One turn moves every row onto another: examples first, then more rows asked
K665: [-16.7 -20.2  -3.4  35.0  -1.9 -22.0  18.3 -12.1 -22.1  -1.6 -17.5   0.1
  12.1   7.1   6.1 -30.1 -27.0  10.6  -9.2  20.5  -9.6   4.3  -9.3   9.7
  -6.7]
K485: [  1.1  15.4 -30.6  11.5 -17.2  -9.3   0.7 -10.7  -4.9  15.3  -7.1   0.2
  -8.6  13.3  22.4  -3.5  -9.9   9.8   2.7   7.6 -25.0  19.9   0.5  -5.5
 -19.5]
K649: [ -8.4 -12.8   8.2 -14.5 -20.6 -18.7  14.8  21.7 -24.9 -11.3 -12.0 -17.8
  -2.2  -5.8   5.5 -17.6  -9.7 -12.7  -2.0  39.8  11.6  14.1  17.3 -12.9
  22.4]
K2: [ -5.8 -20.1   3.2  -2.5  11.1  11.2  28.3  20.6 -18.9   7.4 -11.4  -0.9
  -6.9 -25.7  -4.4 -25.4 -21.5 -12.7 -17.8 -19.8  -2.5  13.1  -7.0 -15.8
 -16.5]
K915: [ -2.1   8.8 -13.8  -5.6  10.0  10.7  16.1  18.0 -12.0  13.8 -17.5  12.6
   4.8 -14.6  20.3 -24.7   8.5   2.4   6.3  14.2  -9.1  -1.8  -5.8 -30.0
   2.3]
K322: [ -3.0 -10.5  34.3 -17.5 -21.6   2.3  -7.2   2.9   7.3   3.7 -23.0 -15.7
  18.8  -9.4  22.6   6.0  -6.2   9.2  15.8  10.2 -22.7  16.6  22.6  13.2
  13.9]
K935: [-11.8 -12.0  -1.3  19.8 -15.9  12.9   9.4   7.6  -7.2   3.6   3.1 -15.7
 -23.7  10.0  20.0  12.1  -2.5  -3.3 -13.4  30.3   7.6  10.8 -13.1  -0.2
 -12.1]
K685: [  4.3 -22.5  34.7  -7.4   1.5 -35.7   2.3  15.3 -16.2  28.3 -14.0  -1.2
  16.5  -3.3  12.5  -4.4 -22.0   9.4  -8.0 -10.6  -7.7   2.7 -16.1 -12.5
  14.1]
K638: [ 15.5  -8.9  15.4 -27.9 -14.8   9.9   8.8   0.9   2.9  14.8  -6.4  11.6
   5.4   7.7   3.5   8.5  -6.6   3.1  -9.9   7.9   8.8  45.6 -26.4 -13.4
  13.6]
K894: [ -6.9 -18.1  14.8 -18.3  -7.0  -0.7  -5.7 -40.6  -4.6 -21.1 -29.4 -15.9
 -11.8 -20.1  -9.8   2.5 -35.8  11.7  10.3  13.0 -14.8  10.3   9.7 -11.7
   8.4]
K803: [-13.7 -22.7  13.1 -18.2 -15.7  -6.7   1.4 -37.3  -4.2 -17.7 -31.4 -17.4
 -18.5 -12.5  -2.8   3.6 -37.7  14.4   6.9  17.4 -11.9  23.8  11.2  -6.3
   8.2]
K197: [ -2.7   2.2   3.4  -6.7   5.0  -9.4   4.8 -21.2   5.9  -5.9  -3.2   7.4
 -16.1   1.5 -18.3  30.1 -11.3 -10.3  -0.6 -11.5 -13.8   2.2  -5.1 -25.0
 -19.7]
K525: [  1.3 -11.2   9.6 -24.7  11.4 -12.1  34.6  19.3 -20.8 -11.8 -21.3  18.2
  11.9  10.1  -5.3  10.2 -20.9  -2.6 -21.6  13.0  -4.5  17.4  21.5   4.9
  22.6]
K743: [ -1.5  -8.9  27.0 -16.3 -20.7  -8.1  11.7   8.1 -10.2 -13.1 -17.7  -0.2
  21.7   4.1   3.5  11.0  -5.9  -3.9   4.0  12.4  -5.4  25.1  32.4  28.4
  22.0]
K387: [-14.9 -11.7  10.0 -31.3  11.9  18.6  20.7 -16.0 -11.0  12.3  -9.1 -20.9
   0.7  -5.7 -11.8  -8.4 -24.1  -8.9   6.8  29.6  -6.9  42.9 -16.0  -8.5
  -5.1]
K742: [ -9.9  -1.8   2.7  23.2   1.9 -19.2  17.4   2.4 -32.0   5.1 -14.9  11.4
   7.2  -9.2  15.1 -37.7 -14.4   7.3   2.1   3.7  -9.3 -12.4  -9.4 -14.9
  -4.3]
K863: [  4.9 -26.9  11.5  13.4   9.4 -20.3   5.5   6.2  16.7  -0.6 -21.4   3.0
  28.3  -8.4  -5.4  -1.4 -16.7  -0.8 -32.0   2.2 -18.7 -11.2  17.8   2.0
   8.0]
K765: [  1.1  -7.2  14.3 -11.5 -16.1   0.0   9.0  -4.9  -5.5 -33.3 -25.6  -8.7
   1.9 -11.3 -25.8 -12.7 -13.4  -8.8  17.8 -13.9  10.4  28.7   9.2   1.8
  -8.0]
K862: [-17.6  -5.8  19.4 -11.9   3.6  15.7   5.0 -23.9   3.9  12.1   2.2  -9.6
 -12.1  -4.1 -11.7  26.1 -13.0 -12.1  -2.9   6.5 -10.5  22.0 -25.8 -20.8
 -15.4]
K467: [  5.9   7.3 -23.7   7.5 -19.7  -7.7  -2.9  -5.0   6.2  19.3   3.3  -1.8
  -0.9   8.6  23.0  -4.5 -11.7   7.8   8.5   6.1 -27.8  21.3  -5.7 -12.8
 -24.9]
K404: [  0.0 -19.9  14.5   9.9  10.8 -21.3   2.6   8.1  15.7   9.2 -17.4   1.3
  38.2  -6.7   3.1   6.2 -23.3  -1.5 -30.5   6.4 -19.5  -1.1  17.2   7.8
   2.1]

K638 moves to K2
K665 moves to K322
K387 moves to K915
Now find these:
K863 moves to K803
K743 moves to K862
K894 moves to K485
K765 moves to K935

